Which row each row swaps with, under one turn or mirror
The rows were stretched afterwards, more along some directions than others.
Pekes: [-1.09  3.42 -0.84  0.96 -2.30  0.95 -2.76  0.86  0.84  2.56  0.99  1.27
  0.20 -1.92 -2.00 -0.22 -3.22 -1.51  1.26  3.49  1.84]
Gid: [-1.68  2.02 -2.84  0.21 -0.72  0.64 -0.86  2.34  1.73  2.19 -0.27 -1.43
 -2.49 -1.17  0.26 -0.70 -2.84 -0.75 -0.52  1.12 -0.04]
luk: [-1.18 -0.23  0.20 -0.07 -2.40  3.49 -3.39  3.20 -2.30  1.68  3.16  2.62
 -2.18 -0.84 -0.40 -0.17 -5.03 -3.25  0.07 -0.32 -0.81]
gusir: [ 0.58 -0.17  0.26 -0.57  0.47  2.48 -0.49  0.36 -1.66  1.11 -0.33  0.62
 -1.76 -4.10  0.21  0.00 -2.46 -1.35  2.26  0.71  1.27]
sipu: [-0.81  2.15 -0.49  0.87 -0.21  0.59 -3.60  3.74 -0.56  2.47  1.32  0.88
 -0.98 -2.47 -1.31  0.78 -2.70 -1.05 -0.94  1.32  0.05]
Gak: [-0.39  0.48 -1.37  1.52 -2.67  3.03 -3.49  3.51 -1.63  1.52  0.92  1.06
 -3.45 -1.99  0.17 -0.67 -5.28 -3.29  1.12 -0.48 -0.68]
nifub: [-2.14  0.29 -2.66  0.50 -0.75  2.25 -2.93  3.58 -0.18  2.76  1.15  0.15
 -3.45 -0.77  1.71 -0.60 -4.37 -3.30 -1.93  0.11 -2.60]
Buza: [-0.82  1.13 -0.62  1.14 -1.03  2.15 -2.53  2.09  0.07  0.21  0.64  0.99
 -2.20 -2.49 -0.49  0.16 -2.76 -0.07 -0.74  0.56 -0.23]
redi: [ 0.44  0.24 -1.95  0.48  0.41  1.07 -2.12  2.75  1.26  1.61 -0.94  0.71
 -2.82 -3.28 -1.05  0.71 -3.21 -1.55  0.19  1.41 -1.55]
Gake: [-0.26  1.23  0.80 -0.81 -0.16  0.40 -2.04  0.87 -0.13  2.19  0.49 -0.49
 -1.59 -3.71 -1.74  0.25 -2.23 -0.61 -0.16  0.78  0.80]
videv: [-0.83  2.20 -1.94 -1.68 -0.21  0.64 -3.36  3.66  0.33  3.77 -0.71  0.27
 -1.39 -4.07 -1.68  1.84 -3.00 -1.51  0.92  0.12  0.21]
dek: [-0.17  2.21  0.38  1.43 -2.26  1.65 -3.56  0.65 -0.14  0.51  2.86  2.91
 -2.00 -3.64 -1.69 -0.34 -3.77  0.25  0.33  3.70  0.87]
Lopu: [ 1.18  0.40 -0.39  0.17  0.34  1.28 -2.59  1.38  0.17  1.34  1.04  1.06
 -1.77 -3.58 -1.99  0.27 -1.94 -0.71 -0.20  0.51 -0.21]
mor: [-1.57  0.21 -3.22 -1.18 -1.17  1.33 -3.79  3.72  0.25  3.86 -0.55 -0.71
 -3.48 -1.45 -0.65 -0.72 -3.76 -2.86 -1.19  0.61 -1.78]
mezet: [ 1.17  0.40 -0.23 -0.89  0.47  2.32 -2.16  3.28 -0.02  1.56  0.79  1.84
 -2.45 -3.01 -2.18  1.04 -2.84 -1.00  0.84  0.44 -0.87]
Pep: [-1.73  0.71 -3.21  0.23 -1.31  1.04 -2.65  3.75  0.76  2.62  0.18 -0.40
 -3.11 -0.13  1.08 -0.08 -3.78 -2.03 -0.56  0.70 -2.03]
Ranas: [-1.85  0.09  0.61  0.49 -2.30  1.31 -4.28  3.23 -1.32  2.38  1.93  0.67
 -2.48 -0.49 -0.41 -0.38 -4.96 -2.10 -0.67 -0.75 -1.50]
pema: [ 0.38  0.12 -0.44 -0.92  0.42  1.08 -3.85  3.00  0.40  2.18 -0.27  0.95
 -1.52 -3.27 -2.27  0.67 -2.69 -0.70  0.83  0.24  0.10]
kebu: [-0.81  2.36 -0.02  1.84 -1.94  0.41 -2.88  0.59  1.16  1.83  2.33  0.33
 -1.54 -2.73 -1.59 -0.39 -3.11  0.27 -0.09  3.16  0.49]
Vus: [ 0.99 -0.48 -0.63 -1.35  0.75  0.31 -1.13  4.61 -0.33  3.73  0.16 -0.88
 -3.16 -3.57  1.20  1.18 -2.96 -2.59  0.72 -2.11 -0.21]
pomu: [-1.02  0.55 -2.41 -2.18  0.44 -0.33 -3.47  4.64  1.06  4.84 -0.98 -1.34
 -2.46 -1.19  0.46  0.77 -2.54 -1.87 -0.16 -0.50 -1.67]
gazap: [-1.36  1.29 -1.56  0.51 -2.80  2.79 -4.02  1.72 -1.52  0.37  1.98  1.67
 -2.47 -1.75 -0.91 -1.10 -3.68 -0.64 -0.69  2.06 -0.13]
vasop: [ 0.05 -0.35 -2.68  1.65 -0.71  1.46 -3.50  2.85  1.47  1.43  0.34  0.93
 -2.22 -2.03 -1.08 -0.70 -3.11 -0.07 -1.35  1.46 -1.76]
dokad: [-1.11  0.60 -3.59 -1.02 -1.40 -0.86 -2.19  2.70  2.18  3.50 -0.95 -1.66
 -3.90 -1.72  0.97 -0.30 -2.46 -1.31 -1.23 -0.48 -2.40]
bakon: [ 0.56  1.82 -0.86 -1.12  1.04  0.52 -0.98  3.22  0.33  3.85  0.62 -0.54
 -0.88 -2.58  0.47  1.15 -1.91 -1.29  1.14  1.00  0.03]
geme: [-0.96  1.64 -1.25 -0.85  1.31  1.46 -0.89  1.58 -0.65  4.21  1.10 -0.05
 -1.58 -3.10  0.07  1.32 -2.30 -3.14  1.22  0.25  0.06]
kiv: [-0.27  2.37 -0.44  1.47 -0.93 -0.26 -3.25  2.34  0.65  2.88  2.50  1.39
 -0.37 -2.52 -2.94  0.84 -2.52 -0.74 -0.17  2.75  0.44]
biz: [-1.51  0.56 -1.37  0.90 -3.43  3.70 -4.40  2.31 -1.58  0.77  1.67  1.47
 -3.50 -1.43 -1.03 -0.99 -5.17 -2.41 -1.43  0.64 -1.36]
neve: [-2.78  2.01  0.35 -0.32 -1.64  1.80 -4.34  2.62 -2.04  2.92  2.12  1.57
 -1.00 -1.74 -1.16  0.56 -4.59 -2.51  0.41  1.30  0.82]
Zad: [-1.84  1.25 -0.52  1.14 -1.28  0.83 -2.12  1.50 -0.42  2.29  1.99 -0.41
 -4.03 -2.32  0.03 -0.53 -3.59 -1.46 -1.26  1.63 -1.25]
Voror: [-0.45  1.97  0.87 -0.60 -1.37  0.43 -2.94  0.89 -0.92  2.41  1.45  0.79
 -0.32 -1.84 -2.61  0.97 -2.51 -1.38  0.72  0.99  0.74]
luzi: [ 0.13  0.90 -2.06 -0.57  0.01  1.67 -1.84  2.95  1.84  1.88  0.89  0.43
 -3.88 -2.60 -0.01  0.11 -2.88  0.10 -0.19  1.37 -2.19]
nid: [-0.33  2.20 -0.97  0.52  1.03 -0.03 -1.94  2.34  1.31  2.62  1.14  0.88
 -0.18 -1.81 -0.69  1.51 -1.67 -1.05  0.15  1.61 -0.15]
Luf: [-0.12  1.28 -1.31 -0.94 -0.54 -0.23 -3.10  3.12  0.82  3.73 -1.45 -0.75
 -0.97 -2.45 -2.45  0.66 -1.94 -0.64  1.24  1.32  0.95]
Tuvet: [-0.26  2.62 -0.93 -0.12 -0.88 -0.22 -1.93  0.99 -0.20  3.03  2.17 -0.28
  0.56 -1.56 -1.44 -0.45 -1.42 -0.59  0.87  2.21  1.23]
lote: [-2.69  1.08 -3.86  0.29 -1.15  1.22 -3.98  3.22 -0.26  1.86 -1.34  1.32
 -0.19 -1.76 -1.55  0.64 -3.47 -2.00  0.53  1.53  0.61]
sepo: [-0.42  0.89 -1.24 -1.19  0.72  1.86 -1.19  2.85  0.38  2.05 -0.46 -1.12
 -1.83 -1.15  0.80  0.89 -1.37 -0.92  0.16 -1.56 -0.49]
gek: [-1.24  0.91 -3.65  0.00 -2.19  1.97 -4.34  4.71  0.02  3.18 -0.80  0.01
 -2.35 -0.86  0.12 -0.60 -4.24 -3.05  0.77  0.45 -0.77]
faduv: [-0.09  0.36 -3.73  1.23 -1.00  2.19 -3.98  3.38  0.33  0.88  0.34  2.24
 -2.09 -0.67 -0.03 -0.71 -2.99 -1.30 -1.65  0.38 -1.77]
rifi: [-0.97 -1.06 -1.05  0.40 -0.59  0.39 -4.73  4.12 -0.54  2.67  0.93 -0.34
 -3.64 -2.27 -0.54 -0.26 -4.93 -2.11 -2.53  0.14 -2.17]
Balu: [-1.53 -0.55 -2.01 -0.38 -1.46  1.93 -3.66  2.24  0.62  1.77  0.16  0.52
 -4.40 -2.48 -1.19 -1.10 -4.51 -1.34 -0.68  0.62 -1.94]
ves: [-2.47 -0.18 -2.57  0.23 -1.57  2.22 -4.30  2.99 -0.60  2.08 -0.10  0.25
 -3.56 -0.90 -1.00 -0.70 -4.67 -3.26 -1.57 -0.96 -2.16]
Zifor: [-1.98 -0.63 -2.41 -1.19  0.99  1.81 -2.81  4.02 -0.76  3.05 -0.44 -0.75
 -1.72 -0.57 -0.06  0.55 -3.13 -3.08 -1.17 -0.40 -1.74]
naz: [-0.33 -0.90 -1.03 -0.87 -1.77  3.01 -2.13  3.22 -0.88  1.89  0.82  0.48
 -4.96 -2.62 -0.77 -0.94 -4.53 -1.36 -0.06 -0.05 -2.15]
niro: [ 1.01  0.35  0.02 -1.12  0.19  0.32 -1.80  1.09  1.01  2.05  1.63 -1.02
 -3.22 -2.80 -0.21  0.93 -1.58  0.81  0.11  0.34 -1.45]
ner: [-1.36  0.06  0.01  1.13 -2.25  3.25 -3.03  2.81 -1.98  2.10  1.98  0.60
 -3.93 -0.94  0.05 -1.50 -5.38 -3.10 -1.17 -0.16 -1.77]
buz: [-1.44 -0.71 -0.44 -0.28  0.17  0.97 -2.13  2.46 -0.29  3.59 -0.36 -0.78
 -2.38 -1.26 -0.35  0.40 -3.71 -2.55  0.67 -1.11 -1.48]
bepi: [-0.81  1.10  0.85  1.27  0.41  1.29 -2.36  1.94  0.16  1.21  1.31  0.38
 -2.53 -3.05 -2.11  1.06 -4.31 -0.79 -0.05  1.59 -0.37]
vitat: [ 0.96  1.50 -0.34 -1.37 -0.14  0.87 -0.76  1.64  0.17  2.75  1.90  0.50
 -1.15 -2.39 -0.84  0.06 -1.79 -0.54  2.08  1.44 -0.13]
Kilaf: [-2.69  1.08 -1.08 -0.58 -1.20 -0.80 -2.44  1.45  0.22  3.49 -0.05 -1.48
 -2.24 -1.80 -0.03  0.08 -2.60 -1.66 -0.83  0.23 -0.52]
soz: [-2.29 -0.43 -1.46  0.71 -2.45  1.99 -4.34  2.98 -0.43  0.53  0.20  0.70
 -4.08 -1.56 -1.25 -0.25 -4.91 -1.93 -1.68 -0.60 -1.56]
Rus: [-0.48 -0.83 -1.26 -0.85 -1.60  1.78 -2.36  0.60  0.00  0.31  0.05 -0.45
 -4.34 -0.87  0.55 -1.22 -2.44  0.10 -0.92 -0.46 -1.39]
Raguf: [-0.69  2.72  0.49 -0.78 -1.14  0.60 -3.01  1.59 -1.36  2.95  0.62  0.94
 -0.79 -3.63 -1.90  1.19 -3.01 -1.63  2.30  1.52  1.63]
fiz: [-2.06  0.90 -2.98 -0.87 -2.12  0.54 -5.03  4.21  0.84  3.21 -1.26 -1.26
 -3.25 -0.01 -0.01 -0.19 -4.39 -1.47 -1.38 -0.88 -2.84]

Pekes pairs with luk
ner pairs with kiv
luzi pairs with pomu
Gid pairs with Vus
Buza pairs with Kilaf
buz pairs with vasop
videv pairs with Rus
nifub pairs with nid
Gak pairs with Tuvet
kebu pairs with Ranas

